[-8, -11, -20, -10, -11, 28, -24, -29, 31, -14, -10]
Report the entry just left of the largest entry.
-29
Report the entry just right of the largest entry.
-14
Report the centre entry.
28

Read these off the row that follows.
1) Report the entry just left of 41.
2) Report the entry just left of the smallest entry.
[ 17   7  41  -9   2 -18   2   2   8 -41  12   3  -4]
1) 7
2) 8

[[162 112 145 104 103  48 108 103]
 [107 105 143 111  89  63 163 111]
 [ 81 130 105  97 114 220  50  91]
 [ 60  99 111 133 102 169 174 124]
 [134 137  64 145 145 132 103 156]
 [ 58 105 147  94 101 129  34 111]
 [216 106 142 107 115 159  86 114]
 [151 102 114  97 134   2 169 124]
 [ 84  81  84 108 149 163  27 124]]
The 1st entry, reading row by row is 162
Give the entry directly above 58.
A: 134
The entry just left of 94 -> 147
Give the entry directly above 143.
A: 145
The second-last entry, reading row by row is 27
Give the last entry, reading row by row.
A: 124
Give the entry in the top-right corner.
A: 103
The bottom entry of the column that holds the smallest entry is 163
Give the bottom-left entry.
A: 84
Give the entry directly below 147.
A: 142
Give the entry directly below 156.
A: 111
Give the second entry in reading order.
A: 112
Give the top entry of the column that holds the smallest entry.
A: 48
Give the smallest entry in the first column.
A: 58
The entry just left of the smallest entry is 134
Give the entry directly above the largest entry.
A: 63
The third largest entry -> 174
The entry just right of 58 -> 105
The second entry on the main diagonal is 105
The entry just right of 86: 114
The first entry in the row that holds the smallest entry -> 151
Give the 3rd smallest entry.
A: 34
The largest entry in the first column -> 216
The entry directly below the largest entry is 169
Give the entry directly above 133.
A: 97
The entry just right of the largest entry is 50

M =
[[  9   6   8  10   7   8  11  10   9   9  10  10   8]
 [  1  11 -29   4   1   6 -27  -4 -20   4  30   4  30]
 [  9  -1   6  14   1   4  15  12  10   8  13  14   7]
 [ 21  19  10  18   8   6  -6  33 -18   6  15   3  18]
 [  8   9   8   8   8   9  10  10   9   9   9   9  10]
 [  8   9   3   8   8   9   4   7   5   8  12   8  12]]
Counting starts at 1.
Which number is the entry just left of the smallest entry?
A: 11
The entry at row 1, column 3 is 8
Which number is the top-right entry?
A: 8
Which number is the entry at row 3, column 1?
A: 9
The entry directly above -27 -> 11
The entry in row 1 and column 1: 9
Which number is the top entry of the column that holds the largest entry?
A: 10
Which number is the entry at row 1, column 2?
A: 6
The bottom-left entry is 8
The entry at row 3, column 2 -> -1
The bottom-right entry is 12
The smallest entry -> -29
Which number is the bottom entry of the column that holds the largest entry?
A: 7
The entry directly above 33: 12
Which number is the entry just right of the smallest entry?
A: 4
The bottom entry of the column that holds the smallest entry: 3
The entry just right of the largest entry -> -18
The entry in row 2 and column 1 -> 1
The entry directly below -18: 9
The entry directly below -1 -> 19

x =
[[  3  15   6 -12 -21   6  10  15  14   2   0  -2   9]
 [ 38   1 -10  16 -12  -8 -21 -13  13  -5   0 -18  20]
 [-16  -1  -2  26   1   7  28  -9 -12  -8 -18  -3 -32]
 [ 11   9  -7   4 -15   8 -13  39  10  -6 -19   1  10]
 [ 14  23  15   5 -15   6   6  57 -26  23  -6  12   4]
 [-10  12  20 -29  -2  -9  17   1  46  24   4 -26   6]]
Counting starts at 1.
The entry in the top-left corner? 3
The minimum is -32
The entry in the bottom-right corner? 6
The entry directly above 13: 14
The entry at row 2, column 1: 38
The entry in the top-right corner? 9
The entry at row 3, column 1: -16
The entry directly above 28 -> -21
The bottom-left entry: -10
The entry just right of the largest entry? -26
The entry directly above -1? 1
The entry just right of 16? -12
The entry directly below the smallest entry? 10
The entry in row 1 and column 3? 6
The maximum? 57
The entry in row 3 and column 3? -2
The entry directly below the largest entry? 1
The entry at row 1, column 2? 15
The entry directly above the smallest entry -> 20
The entry just right of -29 -> -2
The entry just right of 2: 0
The entry at row 2, column 3? -10

W = [-14  34  33  32  23 -12   4  55  23   6]
Report the entry just left of the largest entry.
A: 4
Report the 3rd entry from the left.
A: 33
Report the entry just right of the largest entry.
A: 23
Report the 2nd smallest entry.
A: -12

Questions about the matrix below. Rows and columns are numbered from 1.
1) Give the entry in row 3 and column 1.
2) Give the entry in row 1 and column 1.
3) Give the entry just left of 83.
4) Give the entry directly above the centre entry.
5) Give the entry at row 2, column 2.
6) Give the entry just right of 63.
7) Give the entry directly below 65.
8) Give the entry just left of the smallest entry.
[[71 47 52 20 64 37 76 74 78 21 66 45 46 61 56]
 [13  7 48 83 64 65 59 44 51 56 55 17 39 77 59]
 [60 58 46 59 64 57 59 60 52 63 51 48 57 61 51]]
1) 60
2) 71
3) 48
4) 74
5) 7
6) 51
7) 57
8) 13

data =
[[ 16 -16 -21 -18  22 -13 -21]
 [-13  -3   9 -29 -46  70  22]
 [ 17   8  13  -2 -32 -43  26]
 [ -9 -30 -21  25   4  11  13]
 [  2 -19  18  -8  24  25  -4]
 [  9   7   3 -29   5 -28  38]
 [  2  -6   3 -13 -10  20  29]
 [ 11 -16  10 -38 -43 -24  18]
 [  4   5 -34   8  18   0   4]
 [ 24 -14  17  24  14 -33   3]
 [-22  -5  10  53  14   4 -12]
 [-23 -14  23 -16  -2 -14   3]
 [ -1   5   0  12  -5  61   7]]
Rows and columns are numbered from 1.
The entry in the top-left corner? 16
The entry directly above the centre entry? -29
The entry in row 1 and column 2: -16
The entry just right of the centre entry: -10
The top-right entry: -21
The entry in row 3 and column 3: 13
The smallest entry: -46
The entry directly above -12? 3
The entry in row 1 and column 3: -21
The centre entry? -13
The entry at row 2, column 1 is -13
The bottom-right entry? 7
The bottom-left entry: -1
The top entry of the column that holds the smallest entry? 22
The entry just left of the smallest entry is -29
The entry directly above 20: -28
The entry directly below -34? 17
The entry at row 3, column 1? 17
The entry in row 2 and column 3? 9
The entry at row 2, column 2 -> -3
The entry just right of -1? 5
The entry in row 3 and column 2 is 8
The entry directly below -9? 2
The entry directly below the largest entry? -43
The entry directly above -19 -> -30

Questions about the row below.
1) Which number is the entry just left of 158.5?
2) Which number is the minimum?
3) Which number is the entry just left of 190.5?
[ 155.2  151.8  180.9   91.5  129.9  190.5  182.6  158.5  -48.7  -50.2
  225.3 -141.9]
1) 182.6
2) -141.9
3) 129.9
